Turns, then the turns between two rows, first turn first; the first pair answered:
turn W:
[-10.6   9.3 -10.2  -4.5   8.3   1.6 -24.5 -17.5   3.9  -5.9   3.3] |-> [-15.3  -2.0  -7.7  17.0   8.8  -8.7   3.8   9.9   9.4  15.7   9.2]
[-13.5  -4.6   6.9   8.6   2.7  -7.6   0.8   3.0  -2.9  11.7   5.6] |-> [ 11.0   6.2  -2.9  -5.9 -10.7  -3.6  -5.2   0.9  16.8   1.7   2.5]
[-13.5   5.8  -6.5  20.5  26.3 -23.4 -30.2  -2.2  19.4   1.3  -2.9] |-> [ -3.6   7.0 -11.1  20.6  21.2 -24.7 -23.0   7.3  31.2   3.3  -2.9]
[-12.4  -3.8  -1.4  11.5  17.6   0.9  -7.7 -14.0 -10.3  -6.0   3.1] |-> [ 11.8  -2.1 -11.2  14.5   5.3  -4.2  10.7  11.3  17.3   2.0   3.1]
turn F:
[ -0.6  -1.1  -2.4  -2.5 -11.4  -0.6   6.2  14.4  12.8   8.9   2.1] |-> [ -9.5   2.4  -1.2 -10.3  -0.8   6.4 -14.3 -13.1  -2.0  -6.6  -0.6]
[ -6.1  -1.1   2.7 -11.5  -9.8   4.7  -2.0  -6.9 -13.6 -10.3  -1.7] |-> [-1.1 -8.3 -7.9  8.0  8.3  4.9 15.5  1.6 -5.0 -6.9 -2.0]
[-9.2  1.6 11.2 14.3 16.6 -1.7  4.0 24.0  2.6 18.8 -7.1] |-> [-15.1   8.6  23.6  -8.6  -0.5   0.1 -18.1   9.2  -8.9  13.3  -6.4]
[-17.3  19.1   1.5  14.9   5.6  -2.7 -34.1  -0.3  15.1   0.7   5.1] |-> [-13.9  14.0  -1.0  25.7   8.6  -5.2 -19.1  11.9  23.4   7.1   5.2]
turn H:
[ 4.9 -0.5 -5.1 -9.7 21.8  1.9 -7.7 -4.5 -6.7 -4.2  1.6] |-> [  4.1   6.4   2.1 -16.9   4.9  -1.8 -15.4   1.6  -2.0   3.0   5.4]
[ -3.6   1.1 -11.6  14.7  14.4 -15.5  -6.9  -2.8   1.4   1.8  -2.5] |-> [  1.2   7.7  -9.2   6.4   1.4 -18.4 -15.5   2.4   9.4   7.0  -0.3]
[-20.6   2.5   1.0   4.4   0.9  -3.5 -30.1   0.0   6.6  -0.2  -5.8] |-> [-18.5  -1.7  -5.4  10.5  15.4   0.7 -21.6  -5.8   5.0  -8.3  -9.9]
[ -7.4   5.5  -8.7   6.8  14.2   4.9 -15.3 -16.1   7.0  -6.5  -3.1] |-> [-12.2   8.8   0.2   1.2  -4.0  -1.8 -22.3  -9.6   8.1   5.1   2.9]
turn M:
[  6.2  11.9  -3.8   0.2 -11.1   9.4 -14.3   6.6   8.4   1.1   6.3] |-> [  3.5  -1.2   3.4  -1.7 -13.4  11.1   7.9  17.9  -3.8   5.1   5.6]
[ 12.2   7.4  -4.1   5.6 -12.2  -7.3  -5.9  22.0  28.2   9.2   4.9] |-> [-12.8  -7.0  17.8  -2.5 -19.4  -6.6   4.6  20.9  -8.6  13.9   9.3]
[ -4.3  17.9   6.1   1.0 -35.4 -15.0 -25.3  17.1  17.0  21.2   9.5] |-> [  1.0   6.3   7.0   4.2 -37.3 -16.2   4.5  32.3  13.2  24.0   7.7]
Now pairs of rows:
Between the rows of a pair lie 2 to 4 turns.
[ 15.0  13.8   0.3 -18.0 -16.0   1.8 -20.9  -1.0  14.6  -5.4  -1.5] |-> [  5.1  12.7  -9.4  19.0  10.3  -4.6 -17.4   9.0  26.0   7.7   3.7] -> W, M
[ 11.2   4.9 -16.2  17.8   1.5  -8.9 -14.8   5.0  22.6  -1.9  -6.7] |-> [  3.4 -14.3   1.7   3.4 -19.2  -9.8  18.1  23.4  -1.9   3.7  -5.8] -> F, M
[ -4.7   1.7  -4.0 -16.3  11.3  10.2   0.1 -24.1 -13.3 -15.4 -13.2] |-> [ -5.0   0.3  11.8 -23.1 -22.8  -2.7  14.2  10.3  -7.4   9.7  -4.5] -> W, F, W
[ -0.2 -10.7   5.3   6.6   5.5  -4.2  15.5  11.0  -4.3   3.0   0.5] |-> [-5.1 -9.9 11.5 -0.1 -0.4 -5.0 11.3  9.5 -9.3  4.3  2.2] -> W, W, F
[-12.1  -1.8  -1.5  17.4   5.3  -9.2  12.3   2.7  23.8   5.1  -4.5] |-> [-12.4   7.6   7.4 -10.0 -10.4  -5.8 -14.7 -17.6  14.5  -6.7  -5.6] -> F, F, F, W
[-32.2   6.6   4.7   8.0  18.3  -0.9 -39.2 -25.6 -18.0  -3.1   7.6] |-> [-25.8  -3.0  -9.9  34.3  41.3  -2.4 -13.0 -11.7  -4.4   0.5   6.9] -> F, F, F
[-21.6  -5.1  19.1   1.8  -5.5   0.8  -9.9  -9.3 -16.4  -2.3  11.4] |-> [ -5.0   3.0  12.7 -12.5 -14.1   4.9 -18.8 -17.9  -5.6 -13.7   5.7] -> W, W
[ 26.4   1.5 -11.1   2.6 -13.8  -5.0  21.6  19.9  26.4   5.5  -2.9] |-> [ 18.0  20.1 -11.7  -0.9 -11.5  -5.1 -25.1  -4.7  30.7  -1.3   1.0] -> M, M
[ 23.3  -4.8  -1.0 -11.3 -10.8   2.4  11.5   0.5  -0.8  -6.0 -13.1] |-> [ 18.6  -9.2  -7.4   5.3  12.3   3.7  17.2  -2.9  -3.9  -8.5 -13.2] -> M, H, H, F
[  1.6 -15.1   2.9   4.0   6.4   5.0  32.6  12.2 -14.1  -1.2  -7.1] |-> [-13.0   4.8  17.9  -4.9 -20.7  -7.4 -10.5  12.7  -7.1  19.5   5.4] -> M, F, F, W
